One vector is turned by the same rotation once a tick. Each row is the vector after some number of ticks, and that number follows the row.
The counts run from 0 to 955.
[ -1.7 -21.5   6.4  -9.2  10.9   3.6  23.2 -16.4 -22.8  18.2  -3.6  -3.0
  17.0   3.8   4.0  -0.6   4.3 -15.6   6.4 -21.4  -4.9   0.9  34.4  13.6
  -2.6   0.5   4.9  10.8 -11.5  12.1   7.6  17.8  -1.0 -33.0  15.9  37.6
 -23.9 -21.7]	568
[-10.3   7.9   1.3  24.4  -1.2  24.6   2.5  19.2  -7.0  24.2   9.2  -6.5
   4.9 -14.2 -13.7   6.9   8.8  -5.9  -9.4  10.0  -2.8 -24.2  11.5  18.6
  15.9   2.6   5.7 -10.2   0.1  15.9  26.9 -40.3  26.2 -18.3  -5.0  19.8
 -16.0   9.8]	896
[ -9.9   3.5  18.0  13.1 -10.2  -3.9  11.0  -1.3 -29.4  -2.7   7.3 -34.3
  20.2  21.7  -4.7  12.9   3.6   2.2  34.6 -14.8 -11.9  -2.3  -5.9  41.5
   6.8  -1.3  11.7 -12.1 -13.0   1.5  13.6 -10.7  -5.2   0.6  24.1  22.7
 -12.5 -11.1]	428
[ 13.0  31.8  -0.3 -17.0  23.6  41.9 -17.3  15.4  12.1  14.3  14.2 -17.2
   7.8  11.8  -0.3   3.3  10.8  -3.3 -24.3  -9.5   9.9   2.2  -8.5  14.9
  19.1  -2.2 -25.1   9.3  -2.2   9.6  19.2  -8.3   2.0 -29.6 -14.4  12.2
  -3.4  -4.2]	358
[-12.9   0.7  30.7  22.5   8.3   5.2  11.5 -40.7 -14.6   3.3 -11.4   7.9
 -25.7  -0.8  12.4  16.7  11.5   3.1   9.1  10.4 -38.7 -11.8   1.6   8.3
  27.9 -17.4  21.5   5.3  -1.2 -13.5  -2.5  -1.9  -4.1  -5.9  22.6   1.9
   2.9   9.6]	270
[  7.4  -7.6  17.9   2.6 -13.6  34.5   1.2   4.4 -16.6  17.5  -6.9 -14.4
  -2.6  -9.6 -13.8   0.5 -13.0 -17.2  -7.2   7.9  -5.5 -19.2  15.6  54.5
   8.1   7.7   8.7  13.9  -0.5  27.4   1.1  16.6  -6.3 -17.3  -8.3   7.5
 -12.7 -24.3]	291
[  1.2  33.8  13.1   7.4  13.1  -6.3   2.5   2.3  11.1   2.8  -0.8 -17.7
  25.5  22.0   2.5  -3.5   8.8   6.0 -18.6 -11.1  -1.8   1.0   6.2  46.9
  15.4  18.2  -7.5  11.1   8.1   8.2   9.9 -37.7  -8.2  -3.5 -24.1 -11.3
   6.8  22.9]	366
[ -0.4  15.3  16.8  -8.1  10.2  36.0  -6.6 -12.6   3.7  16.4  -3.6 -32.7
  23.5   7.5 -11.1  -2.5 -15.0 -13.1   4.0 -11.6  -0.9   4.2   1.8  -1.9
 -17.0 -16.6   5.4  -4.8 -13.4   3.6  41.0  -7.6  19.9   1.5 -16.5  10.8
  -5.6  30.7]	490
[ -5.4  30.1   7.4   2.7   4.9   4.2 -10.1  18.6 -16.8 -10.1  21.0 -28.2
  -8.9  24.0 -13.5 -12.0  -3.5   8.0  12.2   3.1 -28.0  12.5 -32.9  19.0
  15.1 -25.0  -8.1   5.8  -0.3 -18.7  12.7 -16.6  -2.7  -3.6  12.5 -10.1
  -3.4 -10.7]	817
[-13.9   3.6  -1.6  31.7   0.9 -20.5   2.3  30.7   3.5 -15.7  23.0 -13.9
  14.8  -6.0   0.7  10.3  -4.1 -13.2   9.5  43.6  15.7  -6.2  11.3 -18.4
 -10.5  -8.2  -8.9   3.3  11.4  10.6  35.8 -25.9   9.0  -4.6  17.0  -4.4
  -2.7 -10.2]	49
[-11.6 -18.7   4.4  -2.2 -12.0  -4.5  46.7   9.6  -0.3  18.3  -7.3 -10.9
  41.4 -10.9 -20.4  -3.8   2.0 -34.5  12.1  -5.3  23.1  -8.5  25.0   7.2
 -16.4  -6.2   8.0  -6.0   6.2  22.7  -2.5   2.6   0.5   2.4  -5.8 -11.3
 -13.3   9.6]	169
[-17.0 -20.3  -7.2   3.8   1.7  25.5  10.3   4.9  14.7  30.3 -18.3 -24.5
  23.2 -19.3 -24.0   3.7 -12.8  -8.5  22.4 -33.4  20.7  -5.9 -25.7   3.7
  27.8  -1.1   1.4 -14.6  -5.0 -11.4  -5.1  -6.2  -2.2   9.9  -9.2   5.7
   9.0  -0.5]	23
[ -7.9   9.0  -3.0   8.7  25.6 -25.0  -2.7 -18.3  29.1  13.8 -15.0 -22.3
  26.6   7.6  17.8   6.2 -22.6  -0.7   9.5   0.9   7.9   5.2  11.1 -15.6
  -1.6   3.7 -11.0  17.7   2.9 -20.6  37.5   4.6 -20.3 -10.1   8.0  -1.0
  19.6 -10.9]	647
[-13.0 -33.1   6.8   5.2  15.3  -6.0  25.0 -31.1  20.0   9.7 -12.6 -28.5
   4.5   6.4  -4.7  -1.8  -7.4   7.8  17.0 -34.2   6.5   8.7   9.4  34.8
 -10.1  11.3  30.2 -11.0   0.6   0.5  -0.8   7.3 -17.2  12.5  -1.0  -9.7
   3.1 -16.5]	706
[ -5.2  15.0  11.0   3.4  30.0  10.7  20.1 -13.8  -1.4  25.2   4.3   9.3
  -8.7  11.0  -3.5 -10.1  10.7  -0.3  -3.2 -14.6 -18.4   0.4  -7.3  -2.4
  29.5 -33.9  -4.2  -5.7   7.0 -23.3  -6.6 -24.0  15.0  -9.1 -12.3  -0.5
 -14.9  37.9]	953
[-17.3   2.3  18.5  -3.5   2.7   2.6  26.0 -10.4  -1.5 -12.6  17.3 -10.3
  -9.6  13.3   2.2  11.0  36.2   2.9  13.8   9.7 -19.0  11.3 -18.9 -15.0
   6.6 -37.0  12.0   5.8   6.3  -6.1 -10.3  12.6 -10.0  -6.2  39.2 -21.9
  -5.3  -5.5]	265
[-16.1 -25.9 -25.8  15.8  20.6   1.9  21.4  16.9  22.7  -6.3  -7.3  -3.9
  13.1 -22.9  10.4  17.2  12.7  -8.1  18.9  -5.4  18.6  16.2   4.7 -31.3
   8.8   0.7 -25.2 -23.8   7.7  -5.7  12.1 -31.4  -6.7 -13.1  14.1   6.9
  15.1  -5.1]	183
[ -2.8  -6.4 -21.2  13.5  11.8   4.2   8.8  25.6  38.8  -5.5   3.1  -8.6
   1.4 -18.8  -2.3  -1.0   0.8  -6.5 -20.5  19.2  21.4   3.6  19.2  14.5
  -4.6  15.6 -12.4  -8.9  26.2  19.2  11.4 -28.8 -10.0 -11.0 -20.1 -30.8
  12.3  -9.9]	915
[  0.8 -11.0   5.5  21.2  -5.6  17.4  10.5 -24.5  -7.8  26.1  -0.1  15.9
   5.6 -12.8   1.5  -2.3  -2.1 -19.1  -0.6 -19.6   5.2 -17.9  -1.6  33.9
  12.3  27.1  35.1 -19.1 -16.1  -9.3   0.4  -0.7   8.1  28.6 -19.9  20.8
  -5.5   3.4]	156
[ 12.8  17.4  20.9 -21.6  17.7  25.5   8.8 -22.5  -5.8 -19.8 -15.4  -1.3
  -3.7  12.7  20.6   9.4  10.6 -12.0   3.2   3.1 -24.5  28.9   5.9 -11.4
   0.4 -27.2 -29.4  -0.5   4.8  -9.9   4.0   3.0 -19.1 -20.0   7.2 -10.0
  10.7  21.1]	804
[ 14.8  19.9 -10.4   1.2   4.4  16.7 -23.0  -0.3  -4.1   4.8   2.9   3.4
  -3.4   2.5  -0.5 -31.6 -34.9 -23.5  -9.2  -3.9 -13.5  19.5 -26.0   9.7
  -0.4   5.7  -8.4  10.5 -10.6 -40.2  19.5   9.3  -6.5  20.6 -21.9  -4.6
  18.4 -13.1]	78
[ -0.2 -26.1 -13.3 -12.8  16.7  22.8  18.3   6.2  20.3   2.1  -1.4  -6.1
  24.2 -19.3   9.1  11.4   8.4 -20.5   0.3  -7.6  32.8  11.1  20.1 -29.5
 -12.0   0.4 -15.2   0.4  -1.2  14.9  17.1  13.0  -2.0 -26.7   7.3  16.4
   2.0 -19.4]	179
[  8.0   8.2   5.9  20.7  26.5 -21.2 -24.8  -3.9  15.7  -5.9  21.5 -20.9
   3.0  18.0  10.2 -14.7 -28.2   3.3 -12.5   2.7  13.3   3.7   5.0  26.8
  -8.8  22.4  15.8  18.1  -2.6  -3.2  33.7 -10.9   1.4  15.0 -16.5   0.8
   9.0 -16.6]	373
[-20.8  -7.7  -0.9   6.9   6.1   6.7  23.2   6.1  20.0 -11.4 -22.1  -1.6
  23.7 -22.4   6.8  19.0  24.9  -8.4   4.3  -0.3   5.5  10.7  14.8 -22.1
  12.3  -1.1 -21.7   3.5   7.0  12.1   3.8 -37.4 -11.3 -16.1   6.3  -8.6
  26.9  24.9]	186
[  7.6  -3.6  -6.2   5.6  12.4 -22.5  20.2 -25.2  -2.0 -13.5  19.6  28.6
 -13.0  13.1  25.1 -18.3   5.0 -18.8 -17.6  15.2 -13.0  17.7  24.1  -2.4
 -28.1   2.6  11.5  13.1   3.7 -13.3  16.8  20.9  -7.9   0.2   9.7 -11.5
  -3.3 -21.2]	389
[ -4.7  29.6 -10.3  15.2 -29.7  -0.5   0.8  23.7  -5.9  23.9   2.9 -11.4
  34.5  -6.6 -14.6  -6.2  -9.6 -23.3   3.9   8.0   3.3 -16.2 -18.0  34.1
   9.3  22.5  -2.6  -0.7  -1.2 -13.1  18.3  -8.6 -12.5  18.3 -10.3 -12.3
   4.3  -8.3]	760
[ 17.3  12.8   9.5  -4.2 -16.0  56.0 -16.0   5.2 -23.1  -1.6 -13.4  11.2
   2.7 -19.8   5.4  13.5   7.1 -28.0 -12.7  14.1  -7.1  -6.6   0.2  13.7
  16.2  12.3 -11.7   6.2 -17.2  12.6   9.7   6.3  -5.6 -12.0   1.6  25.2
   9.5  -5.1]	747
[-25.1   1.3  18.2  -3.0 -27.7  46.3   3.6  -6.4  -9.3  13.9 -11.2 -21.5
   3.3 -20.3 -23.5   7.1  13.8  -9.2   9.7   9.3 -28.7  -3.3 -10.1  -7.5
  -2.4 -21.0  18.8  14.1 -13.6   9.6  21.3   4.9   4.2  -7.7  19.2  -4.2
   6.9   6.3]	879
[  8.8 -17.0   6.8  -6.8  15.5  -7.6  27.0  -8.1 -14.9 -26.6  15.4  24.6
  -7.2   4.2   4.7 -23.7   6.4 -25.5   4.0  -9.3   0.5  34.0  -9.6 -19.4
   7.4 -25.8  -3.8  17.3  -1.5 -20.1 -32.2  10.4  -0.6  10.9   5.9  -3.6
   4.7   1.9]	398
[-18.9 -11.9  -9.7  -0.1  -7.4   3.7  22.4  -3.9  28.9   8.1   9.7  10.7
  24.1 -28.7  -5.6   2.8  24.2 -24.4 -10.5   7.3  28.1  -1.8  -6.0 -41.5
  -7.7   2.5  18.3  25.1  -0.6   7.0  10.1  18.0  -0.9  13.3  15.1 -14.8
  15.9  -5.1]	321
[-21.7  -8.7 -16.7   3.7 -10.5  -2.4  25.3   1.4  26.5   9.6  13.0  10.6
  21.1 -25.4  -2.4  -0.6  22.8 -26.8  -8.6  14.8  17.2  -1.1  -7.1 -45.5
 -11.3   0.0  14.1  19.8   0.3  -2.0  18.1  16.9  -0.4   9.9  18.9 -12.9
  10.2 -11.9]	322
[ 14.1  16.3   8.6  13.6 -31.2  25.5   0.7   3.8 -25.9 -26.0  17.6   4.2
  10.3  -6.5  10.2   6.1   3.9 -41.0  13.8  28.7  -1.4   0.7 -11.3   5.1
 -19.2   1.3  11.6 -22.0 -10.1  -1.3  11.9   4.8   2.5  38.3   6.8  -4.4
   2.8   5.4]	607
[  9.0  -5.9  12.4  -4.2 -12.1  35.4   1.1   6.1 -19.6  12.9   1.4 -13.9
   0.6  -4.4 -10.9   0.9  -9.5 -18.0  -7.6   5.8   3.5 -18.1  12.1  52.6
   2.0   6.5   6.6   8.3  -3.0  28.4   1.4  24.3  -8.6 -15.8  -7.4  11.4
 -15.9 -35.2]	292
[ -9.6 -23.8  -1.2  -6.0  13.4 -18.5  27.9 -23.4  13.3  16.4   8.3  -0.9
  24.4   5.6   7.7   3.5  20.1  -5.5   6.0 -33.1  23.2   2.5  -1.5  -3.5
   4.2  13.4  23.7  14.0  -9.3  -5.4  -4.9  33.8 -11.9   4.4  24.8  17.0
  -2.6 -29.8]	711
[-16.1 -22.3   1.1   6.3  -1.2   4.6  17.8 -11.2  36.9   4.2  -5.8   5.6
  21.2 -31.2  -5.4   7.6  11.0 -16.7 -10.6  -0.3  38.5  -2.8  -3.6 -26.8
   1.4   8.2  21.5  18.5   0.6   9.8   1.2   5.2  -0.3  25.3  -1.2 -14.8
  27.8   6.9]	319
[ 23.9  34.4   8.3 -15.3 -13.3  17.2  -6.1  -6.0 -14.3  -6.0  -9.6  11.5
  12.9   6.5   5.5 -22.9 -13.1 -38.0 -12.9   8.1 -17.2  21.7  -9.5  13.3
  -6.5   4.4 -15.2  22.2  -5.4 -18.7   5.5  11.5 -15.5  18.4 -20.2 -13.8
  19.2  12.0]	75
[  0.9   2.3  14.5 -24.0   7.0  29.1  11.3 -15.2 -15.8  16.4  -5.9  -3.3
   5.0   8.0  -6.1   7.0  18.2  -6.8   8.2 -31.9  -8.9   8.3 -25.6   4.3
  37.0 -16.3  -5.8  11.4  -9.5 -10.9 -22.5  26.2 -11.9 -14.2  17.8  17.3
  -2.0  -8.9]	416
